The same turns and mirrors carry the whole set onto itself, and each row onto the other rows of its family. Which rows share a family with each named row? Give them in list order.
These 40 rows form 5 families of 8 rows each.
K_979: [ 21 -13   1  -3   3  -8  13 -15  -1 -13   9  17  11 -20   1 -17  14   7
   4   6   3  14  -2 -10  -9  -9]
K_481: [  5 -12  -3  24 -11   8 -18  13   9   1  -3 -15 -14   7   6   0  -5 -15
  -7  -6  -3  -7  -3  14 -18  -7]
K_714: [ 23   1  16 -20   3   0   8 -11   3  -2   9  23  10 -11  -1 -26   7   6
   1   0  -4   2  -6  -2  -5 -17]
K_305: [  3   0   1  23  -2  12 -15  17  -1   4 -11 -20 -17   3   5   3   0  -8
   5   0  -1 -14  12  -1 -23  -3]
K_543: [  6  -2   3  24 -17   8 -19   8  17  -3  -6 -11 -16  15   2  -7  -6  -9
   4  -1   0 -20  11   2  -9  -5]
K_708: [ 13   1   7  18   0   9  -2  19  12   3  -2 -18 -19   5  -9   6  -4 -11
  -8  -7  -2 -19   5  -6   4   9]
K_68: [ 10   5   8  12  -2   9  -8  14   9  10   2 -22 -19   4  -5  -5 -12 -10
   6 -14  -9 -17   8 -12   2   2]
K_201: [ -3   1   4  19  -8   2 -15  12   1   6  -8 -15 -12  11   1   4  -6 -10
   3  -1 -16 -24  12 -10  -9  -2]
K_294: [  5  -8  11   3   0  -7  13 -11 -16   2  11  16  18 -14  13 -23  10  15
   0   8   2   7   2 -17 -11 -11]
K_563: [  2   9   3  17   4  11  -4  21   9   1   0 -21 -16   7   9  -2 -12  -1
 -10   2  -3 -16  11   4  -3   8]
K_840: [ -6  -3   6  10   1  14  -4  25  -2   6   2 -24 -13   2  -8   0  -7 -13
   2 -11  -8 -13   7  -8 -13   2]
K_418: [  1 -17  -1  20   5  16 -12  11   8   2  13 -21 -14  13   5  -8  -7   1
  -8  -9  -8 -14   3   6 -11   5]
K_412: [ -2   6   6  16  -2  17  -2  12  13   0  -3 -18 -17  17  11  -3  -3  -8
 -12  -3 -10 -17   5   9   0  -5]
K_918: [ 24   2   8 -14 -14  -2   7  -9  -4 -16  -4  16  11 -18   0  -8  15  13
  -2  12   1   5   0 -13  -3 -16]
K_179: [ -1  -7  -3  13   9  13 -13   9  -2   9   8 -22 -13  17  11  -4   0 -10
  -3  -8  -9 -18  10   2 -17   3]
K_98: [  7   2   1  16  -5   7  -7  16   5   3  -8 -15 -16   9  -4  13   2 -15
  -9  -2  -8 -25  10  -4  -3   5]
K_600: [  6  -9  -2  11  10  23 -10  11   5   5  10 -24 -18  11   5  -9  -3  -2
  -2 -11  -7 -15  11  -1 -11   5]
K_470: [ 23 -12   9  -3  -6   4   5 -16  -9   1   0  20   7 -22  12 -12  16  12
 -10   3   9   5   1  -2 -14 -22]
K_292: [  9  -3   6  23  -6   4  -5  18  18  -2   1 -12 -13  12  -8   1  -4 -15
 -10  -4  -1 -18  -2   5   0   6]
K_764: [ -7   7   9  15   1  12   0  20  12  -2   3 -20 -13  16   5  -7 -10  -5
  -9  -2  -2 -16   7   7  -2   3]
K_584: [ 15  -2  21  -3  -3 -10   5 -17 -15  -6  -2  21   3 -17   8  -9   6  21
   3  10  -2  -5   9 -10 -13 -19]
K_632: [  9 -14   5   0  -1 -11  14 -16  -7 -16   7  18  13 -13   1 -15  17   6
   7   7   4   8   1 -10 -13 -13]
K_618: [ 19 -11   1 -10   4  -8  17 -18  -8  -6   9  13   9 -20   1 -12  15   0
   3   0  -5  12  -1 -14  -4 -13]
K_756: [ 14 -12   8 -13 -12  -4   0 -17  -1 -10   3  28  11 -13   5 -15   6  13
  -8   8  -2   0   2   3 -10 -18]
K_45: [ 12 -10   8  -5   2  -8  19 -20 -11  -9   3  16  10 -12   2 -12  22   2
   8   3  -5   6   1 -16 -11 -18]
K_704: [  3   5  -2  13  -3  13  -7  13   8   4  -5 -21 -18   8  15   3  -9  -5
 -16  -2  -8 -15  10   6   0   0]
K_635: [ 11  -9  14  -1   4  -7   9  -3 -22   1   4  20  17 -22   6  -9  13  13
  -8  10   5   1   1 -10 -19 -10]
K_677: [  8  -4   1  16  -6   7 -16  18  22   2   4 -12 -10   9  -6 -10 -15 -13
  -3  -5 -11 -14  -2   1  -1   3]
K_320: [  8  -8   9  17  -1  23  -4  19  17   2   3 -21 -16   4  -6  -8  -6 -12
  -1 -14  -8  -7  -7   5  -8  -6]
K_375: [  8   2   4  23  -8   8  -7  12  14  -2  -9 -12 -17  16  -2   6   5 -16
  -5   0  -1 -22   6   4  -5   0]
K_702: [  8  -4  12  -6   3   2  18 -14  -9   5  10  16  17  -8  11 -29  15   8
   3   1   0   5  -1 -18  -9 -17]
K_681: [ 15  -1  16  -8 -12 -13  13  -3 -11 -15   3  14  13 -18  -4  -6  10  14
  -3  11  -2   4  -5 -16  -2 -13]
K_450: [ 12  -4  23  -9   5   3  20  -5 -15   2  10  15  13 -15  -1 -21  16   7
   0  -2  11   2  -2 -11 -12 -15]
K_55: [ 15 -13   4   1  -4   2   9 -17  -7   0   6  18  13 -19  16 -23   9  18
  -4   7   1   9   2 -13  -8 -16]
K_30: [ 11 -11   1 -10  -2   5  11 -16  -5   3   9  18  18 -13  13 -26  12   8
  -6   0  -7   8  -3 -13  -6 -18]
K_586: [  4  -8   4  25   5  11 -11   5   5   4   8 -22 -18  19  13  -8  -1  -2
  -2  -7  -3 -16   5   7 -16  -1]
K_237: [ 19   4   9 -17 -13  -8   8  -8  -5 -11   0  17  16 -10   0 -10  17   0
  -3   9  -4   5  -9  -9  -3 -18]
K_372: [ 14 -13  13 -12   0   7  12  -9  -5   2   6  22  17 -12   2 -18  17   1
 -13  -2  -5   4 -12  -1 -10 -22]
K_556: [ 11   2  23 -17   4 -16  12  -8 -17   3  11  17  11 -14   1 -16   3   6
   0   0  -6  -2   0 -12  -6 -12]
K_645: [ 20   7  21  -9 -10 -12  15  -6  -6 -12   3  13  12 -11  -3 -13  15   7
   4   7   2   6 -11 -12  -1 -19]

Which other rows belong to the same family as K_764? K_979, K_563, K_412, K_632, K_618, K_45, K_704
Which other rows belong to the same family as K_418? K_918, K_179, K_600, K_681, K_586, K_237, K_645
Which other rows belong to the same family as K_714? K_481, K_305, K_840, K_584, K_756, K_320, K_556
Which other rows belong to the same family as K_450? K_543, K_68, K_201, K_470, K_635, K_677, K_372

